In the data rows, the value 128 means zero.
Here is a table of points, one per row:
[143 155 199  93 144  74 130 128 112 125 144 117 126  84  67 131 118 133
 142 134 134 118 126 136 128 146 112  61 120 134  52 141  10  89 108 133
 149 128 126 140 124 156 128 106 157  38 144 108 158 160 134  91 168 138
 123 124 166 142 108 184 123 156 123 109]
[116  78 110 182 135 138 130 131 112 117 150 121 107 165 160  95 127 168
 162 133 159 135  87 126  97 156  59 144 203 167  95 191 138 144 158 138
 215 132 144 131 113 147 110 117 164 169 128 121  97  97 157  58 193 155
 131 140 150  99 112 117  98 109 137 188]
[149 175 120 149 105 150 116 146 120 140 133 122 175 163 141 146 110 171
 104 133 117 144 107 143 101 119 108 157  71 192 130  79 137  86 141 184
 183 153 136  85 112 120 169 151  95  66 189 161  97  82 151  71  90 126
  73 152 120  60 138 114 128 168 109 111]
[ 96 104 177 204 118 139 102 148 156 103 161 168 137 111 154 128 118  73
 106  98 133 146 137 151  96 134 133 187  85 112 119  96  95  78 122 138
 131 133 112 133 126 107 151 122 152 153  73 207 166 157  95 111 112 161
 176  93 181 119 206 107 104 121 153 155]
[121 176  87 118 160 129 145 146 136 119 187 139 136  65 103 163 115 112
 122 120 158 127 117 132 112 150 154  87 195 151 179 121 154 155 151  97
 148 101 153  71 167 146 141 149  90 129  86 132  89 109  78 134 188 102
  94 106 146  65 164 181 122 177 172 149]
[152  53 104  80 116  35  72 128 163 119 117 110 156 185 136 133 156 165
 114 129 159 133 101 132  86 120 177 107 170 144  75 118 175 179 108 126
  81 135 129 106 109 117 130 155 154  98 134 182 167  93 110 112  75 121
  90  92 169 115 122 164 125  98 143 144]
[136 183 175 162  83 178 150  78  88  91 137 136  84 103 105  66 128 169
  86 136 162 125 133 127 133 127 188 144 128 150 156  99 135 171  97 115
 114  97  97 130 157 152 123  68 156 149  98 167 133  92 146  90  70 147
 162 104  83 127 120 193 163 145  92 143]
[127  65 170 135 162 200 172 127  76 143 127 121 139 146 116 145 127 175
 144 129  42 128 139 122 153  71 142 108 209 161 161 138 130 113 122 160
 110 137 128 142 108 151 151 141 131 152 150 130 152 138 136 156  84  49
 167 173 160 120 190 200 115 134 138 128]
[136 115  94 107 169  77 153 141 136 129 136 161 137  95 203 148 146 146
 147 129 144 123  91 148 114 145 150 187 173 104 158 139 111  40  91 128
 154  45 160  77 136 122 122 100 124 165 172 142 147 104 152 173  90 153
 153 158 134 146  88 163 141 130 125  81]
[110  96 128 113  81 102  89 141 123 124 156 139 144  54 133 152 112  86
 103 109 114 134 136  97 170 126 107  85 134 181 128 236 116 101  83 143
  84 136 139 139 120 118 122 153 145 183 103 120  97 131 130 108  75 203
  65 169  48 137 150 127 139 123 104 153]
[126 154 141  38 110 129 134  92 172 167 141 151  85 115 128 105 126 123
  63 126 116 136 128 119 131 128  35 129 172 135 112  93 185 130 213 131
 145 124  75 132 133 144 144  74 130 130 130 192 172 150 127 120 177 134
 111 160  91 184 152 140 150  90 137  73]
[144 154  29 192 115 116 155  77 115 131 117 131  90  65 141  81 127 115
 102 139 122 140 114 139 127 129 119  70 158 154 104  62  91 140 113 144
  64  64  80 141 117 137 129  95  90 155 172 146 116 155 152 125 112  84
  87 130 189 137 139  48 136 123 135 165]
[127  52 135 181 139 110 127 133 125  88 159 146 132 172 134 120 158 165
 121 132 106 103 149 163 153 146  34 130 106 127 129 100 116 140 154 116
  55 123 132 126 119  99  61 134  38  84 112 159 111 134 111 138 150 105
 156 140  62 143  78 148 157 199 145 124]
[129 118 185 155  75 120 134 136 137 102 110 133 138 100 118 132 126 162
  89 128 175 117 137 147 159 126 174 121 151  97  95 154 128 108 191 149
  98 139 122 119 125 136  93 140 180 152 148  81  39 112 107 158 141  89
 162 109 140 106 151  76 165  96 145   5]
[142 186 161 136 178  94  52 146 116 148 129 148 129 156 113 130 142 147
 127 119  88 158 137 136 150 115 177 170 147 235 160 128 119 142 117  45
 113 120 122 150 134  74 130 126 102 126 146  73 134 143 146  88 195 134
 172 135 129 148 127 100 137  83 148 101]
[128 169 131 167 158 175  72 136 149 109  91 152 126 156 121 124 106 178
 164 126 129  51 136 133 123 136 178  56 110  76 147 140 160 130 151 133
 124  69 137 137 102 131 150 124 143 156 112 143 161 179 124  75 109 112
  75 164  87 157 102 108  30 151 142  82]
[133 131 136 159 181 109 166 130 145 165 101 153 100 178 111 117  97 123
 162 149  91 139  81 143 126 160 142 121 143  76 170 162 146 100  95 132
 108 219  98  88 163 117 109 110 167 122 159 153 141 117 118  99 144 135
  60  96 100  78 144 118 195 142 142 124]
[ 96 147 141 135 128 127 214 142 159  98  97  56 140 149 148 131  97  73
 161 122 157 165 138 120 113 154 151 155  89 207 151 145  91 125 150 139
  88 125 144 142 102 108 127 140 179 130  91 186 123 110 124 173 175  74
  68 133  93 182 123 129 116 101 120 115]
[153 106 153 123 112  80 106 111  40 135 127 161 130 150 135 125 115 148
 134 129 137 125 149 129 156  53  75 130  88 126 180 177 120 159 102 104
 176 135 142 126 191 156 168 130 159 135 124 196 142 131 150 216 169  96
  87  99 146 148  97  75  98 158 139 130]
[133 183  98 113 119 138 110 131 148 121  98 141 143 163 115 143 104 150
  89 133 108 133 142 157 150 148 118 102 143  78 128 190 120 140 157 117
 195  89 116 131  83  47 146 143 154 110 145 125  96 149 130 176 138  95
 182  95 143 155 149 153 164 123  44 224]
[137 122 171 103 131  66 132 129 114 153 120 128 130  98 148 152 120 101
 150 131 149 162 129 121 166 150  92 152 143  51 160  84 118 187 175  40
 103 152 162 160  71 105 113 133 117 153 141 142 118 118 154  64  77  99
 123 125 162 104 133 134  79 169  59 126]
[134 154 162 153 156 199  87 147 111 146 133 106 137  24 139 131 210 138
 159 127 115 114 124 128  85 118 123 133 111  84  96 126 147 164  79  93
 136 172 150 112  39 103 118 148 125 138 163 183 127 121 143 185 178 148
 103 138 124 147 133 123 175 129 105 131]
[139 196  95  84  89  80 130 120 169 143 138 120 141 157 140 121 214 125
 141 139 122 121 105 131 107 123 127 151  69 110 141 193  96 124 114 131
 178 152 106 111 118 172 114 136  95 199  85 116 162 104 112  96 124  36
 167 162 111  86 142 115 144 131 150 141]
[136  85 120  73 190 171 125  91 160 141 116 128  84  92 104  87 173 100
  95 139 133 107 149 149 125 137 101 213  81 164 169 179 118 172 130 125
 132  67  80 132 106 128 117 105 176  68 156  72 122 143 130 155  50 156
  96 118 126  95 146 120  99 160 160 123]
[139  61 145  87 151 126 120 139  61 118 120 122 133  96 180 113  93  72
 128 158  67 128 133 151  93  60 155  90 104  92 156  88 143 141 138 167
 199  85 115 139 120 108 103 143 133 126  86  70 126 112 120  73 139  81
  98 118 114 153 110 118 180 100 137 130]
[ 97 143 164  43 142 115 134 133 109  55 125 100 131 135  82 103 143  94
 135 105 122 121 122 126 119 130 192 157 146 112 159 165 149 138 174 202
 114 158 137 134 159 136 117 128  49 122 182 173 102 149 111 121 124 188
 173 131 160 171 113  68 114 136 121 158]
[152  98  94  80 100 176 152 131  91 138 148 129 101 153 138 139 102 116
 122 119 150 133 158 124 114 150 187 111 104 156  51 134 122 117 125 128
 154 190 146 146 119 104 125 104  70 185 175  96 158 141 113 162 133 108
 136  40  40 137 139 134  75 137 144 127]
[133  96  60 191  97 106 122 116  92 172 126 146 125 161 125 146 161 108
 142 145 102 154  96 133 103 132 198 138  54  93 131 171 124 170 210 129
 104 107 118 127 137 163 159 119 112 112 133 105 125 105 149 136 191 205
 139 157 137 128 158 211 132 132 117 101]
[105  72 118 155 123 105 170 149 142 172 131  75 132  96 104 159 110 146
 131 101 125 145 137  89 143 134 149 147 103 107  75 133 166 136  85 100
 136  58 152 131 174 162 157 149 147  69 149 151 138 135  95  74 118  98
 206 120  64 139 150  41 147 143 122 147]
[113 128 128  30 101 221  92 112 128 140 109 146 123 163 161 130 111  86
 137 111 136 126 102 115 172 147 110 107  83 114 113 102 133  91  34 135
  66  83 132 144 144 137 103 142 130 121 132 156  65 117 115 118 203 120
 158 117 157  72 118 140 103  89 124 100]
[156 114 182 161 121 135 126 127 175 168 150 151 127 134  84 156 146 116
 111 143 143 125 133 117 150 123 186 134 118 143 131  71 173  72 161 147
 145 120 134 142 132 139  35 133 147 115 119 106 157 136 146 178 150 118
 103 177 129 106  49 112 116 131 110 240]
[137 174  41 163 125  85 103 135  94 160  58 108 136 129  97 144 139  58
 148 152 109  48 173 114 180 115 104 165 180 159 115  75 141 138 119 181
 158 161 137 141 124 134 107 137 177 141  92 170 123 147 121 123 116 151
 176 110 139 125  98 155 118 155 136  92]
[135 137  70  70 156 139 157 152 139 126 139 143 143 132 114 124 106 147
 108 153 152 140 109 160  52  98  93  79 137 122 151  89 111 144 128 142
  50 178 148  92 135 109 145 141 196 136  95  63 182 101 184 134 160 165
 206 167 106  99 134  89 100 163 112 120]
[127 152 125 195 117 181 111 133 149 168 143 141 127 125 162 125  96  88
 120 150 151 162 131 124 112 135 117  92 162 131 134 205 135 161 105 124
 152 179 129 130 152 134  80 137  63  28  97 122 153 127 146 150  43  93
 174 133 170 152  64 139 108  94 125  76]
[ 91 152 123 105  97 177  95 142 121  93 152 138 126 157 136 139 143  94
 142 115  96 151 128 135 135 127 139 204 171  63  33  96 108 115 142 103
  86 162 115 122 185 148 179 117 154 114 100  86  70 118 136 142  86 104
  81 166 122 165  96 128 107 144 152 159]
[114  69 108 114 126 133 143 127 183 120 148 120 130 171  58 112 161 142
 134 136 147 146 162 123 153 138 162  71 160 102 144  47  52 140  76  97
 231 142 118 158 137 102 151 133  98 144 123 153 113 125 129 166 107 180
  99 164 129 123 144 109 149  97 122  79]
[116  91  98 151  87 102 102 123 163  46 139 107 142  71  84 115  43 128
 156 122 146 130 126  84 128 124  95 184  94 117 167 135 186  97  83 123
 119 154 114 158  90 133 168 110 105 135 171  64 146 166 127 139 163 100
 139 130 134 117 113 168 135 100 137 118]
[102 174 147 146 175 107 177 133 178 104 139 123 136 120 174 128 129 122
 142  99 107 136 157 116 155 125  83  56  33 165  70 111 176 153 148 132
 131 146 138 135 192 121 137 139 152 199 190  74 108 117 101 134  82 174
 136 118 189 148 106 160 130 115 139 125]
[122 152 131  97 155 108 134 113  77 136 146 115 120 162 122 136  93 176
 176 113 122 119 107  80 105 147 113 112  89 151 115 102 140  80 174 105
 106 128 143 131  76 161 134 121 115 109  36 114  88 162 123 197  54 167
 155  91 116 106 145  79 168  69 130 137]
[138 119 140 145 138 119 177 124 134 138  15 131 128  82 148 138 168 211
  96 123 145  99 126 147 152 137 103 163 131 100 140 109 132 118  80 160
 128 158 140 145 182 120 141 141  67 115  41  68 140 129 141 115 153 162
  81 116 140 158 160 143  91  96 129 162]
[127 155 151 159  81 175 130 127 130 138 133  63 142 216 165 132 136  94
 134 114 162 103 156  81 123 108  89 138 180 105 171 126 100 118 143 112
  83  91 144 115 112 145 142 159 110 117 168  40 188 132  75 112 143 182
 103  78 141 147 142 118 174 129 125 151]
These points spread out most along one direction. Take the direction at right angles to it along which they spread out most. Go by this last direction. Where along it does each point below lie, from 0 to 99? 50 is the average, and the first point above lies past it. One standard deviation of the points above along it is 16.
[142 186 161 136 178  94  52 146 116 148 129 148 129 156 113 130 142 147
 127 119  88 158 137 136 150 115 177 170 147 235 160 128 119 142 117  45
 113 120 122 150 134  74 130 126 102 126 146  73 134 143 146  88 195 134
 172 135 129 148 127 100 137  83 148 101] 40
[116  91  98 151  87 102 102 123 163  46 139 107 142  71  84 115  43 128
 156 122 146 130 126  84 128 124  95 184  94 117 167 135 186  97  83 123
 119 154 114 158  90 133 168 110 105 135 171  64 146 166 127 139 163 100
 139 130 134 117 113 168 135 100 137 118] 41
[110  96 128 113  81 102  89 141 123 124 156 139 144  54 133 152 112  86
 103 109 114 134 136  97 170 126 107  85 134 181 128 236 116 101  83 143
  84 136 139 139 120 118 122 153 145 183 103 120  97 131 130 108  75 203
  65 169  48 137 150 127 139 123 104 153] 48
[ 96 147 141 135 128 127 214 142 159  98  97  56 140 149 148 131  97  73
 161 122 157 165 138 120 113 154 151 155  89 207 151 145  91 125 150 139
  88 125 144 142 102 108 127 140 179 130  91 186 123 110 124 173 175  74
  68 133  93 182 123 129 116 101 120 115] 39
[137 174  41 163 125  85 103 135  94 160  58 108 136 129  97 144 139  58
 148 152 109  48 173 114 180 115 104 165 180 159 115  75 141 138 119 181
 158 161 137 141 124 134 107 137 177 141  92 170 123 147 121 123 116 151
 176 110 139 125  98 155 118 155 136  92] 64
[134 154 162 153 156 199  87 147 111 146 133 106 137  24 139 131 210 138
 159 127 115 114 124 128  85 118 123 133 111  84  96 126 147 164  79  93
 136 172 150 112  39 103 118 148 125 138 163 183 127 121 143 185 178 148
 103 138 124 147 133 123 175 129 105 131] 63
[153 106 153 123 112  80 106 111  40 135 127 161 130 150 135 125 115 148
 134 129 137 125 149 129 156  53  75 130  88 126 180 177 120 159 102 104
 176 135 142 126 191 156 168 130 159 135 124 196 142 131 150 216 169  96
  87  99 146 148  97  75  98 158 139 130] 56
[137 122 171 103 131  66 132 129 114 153 120 128 130  98 148 152 120 101
 150 131 149 162 129 121 166 150  92 152 143  51 160  84 118 187 175  40
 103 152 162 160  71 105 113 133 117 153 141 142 118 118 154  64  77  99
 123 125 162 104 133 134  79 169  59 126] 62
[121 176  87 118 160 129 145 146 136 119 187 139 136  65 103 163 115 112
 122 120 158 127 117 132 112 150 154  87 195 151 179 121 154 155 151  97
 148 101 153  71 167 146 141 149  90 129  86 132  89 109  78 134 188 102
  94 106 146  65 164 181 122 177 172 149] 37
[144 154  29 192 115 116 155  77 115 131 117 131  90  65 141  81 127 115
 102 139 122 140 114 139 127 129 119  70 158 154 104  62  91 140 113 144
  64  64  80 141 117 137 129  95  90 155 172 146 116 155 152 125 112  84
  87 130 189 137 139  48 136 123 135 165] 90
[122 152 131  97 155 108 134 113  77 136 146 115 120 162 122 136  93 176
 176 113 122 119 107  80 105 147 113 112  89 151 115 102 140  80 174 105
 106 128 143 131  76 161 134 121 115 109  36 114  88 162 123 197  54 167
 155  91 116 106 145  79 168  69 130 137] 41
[114  69 108 114 126 133 143 127 183 120 148 120 130 171  58 112 161 142
 134 136 147 146 162 123 153 138 162  71 160 102 144  47  52 140  76  97
 231 142 118 158 137 102 151 133  98 144 123 153 113 125 129 166 107 180
  99 164 129 123 144 109 149  97 122  79] 66
[136  85 120  73 190 171 125  91 160 141 116 128  84  92 104  87 173 100
  95 139 133 107 149 149 125 137 101 213  81 164 169 179 118 172 130 125
 132  67  80 132 106 128 117 105 176  68 156  72 122 143 130 155  50 156
  96 118 126  95 146 120  99 160 160 123] 74
[105  72 118 155 123 105 170 149 142 172 131  75 132  96 104 159 110 146
 131 101 125 145 137  89 143 134 149 147 103 107  75 133 166 136  85 100
 136  58 152 131 174 162 157 149 147  69 149 151 138 135  95  74 118  98
 206 120  64 139 150  41 147 143 122 147] 52
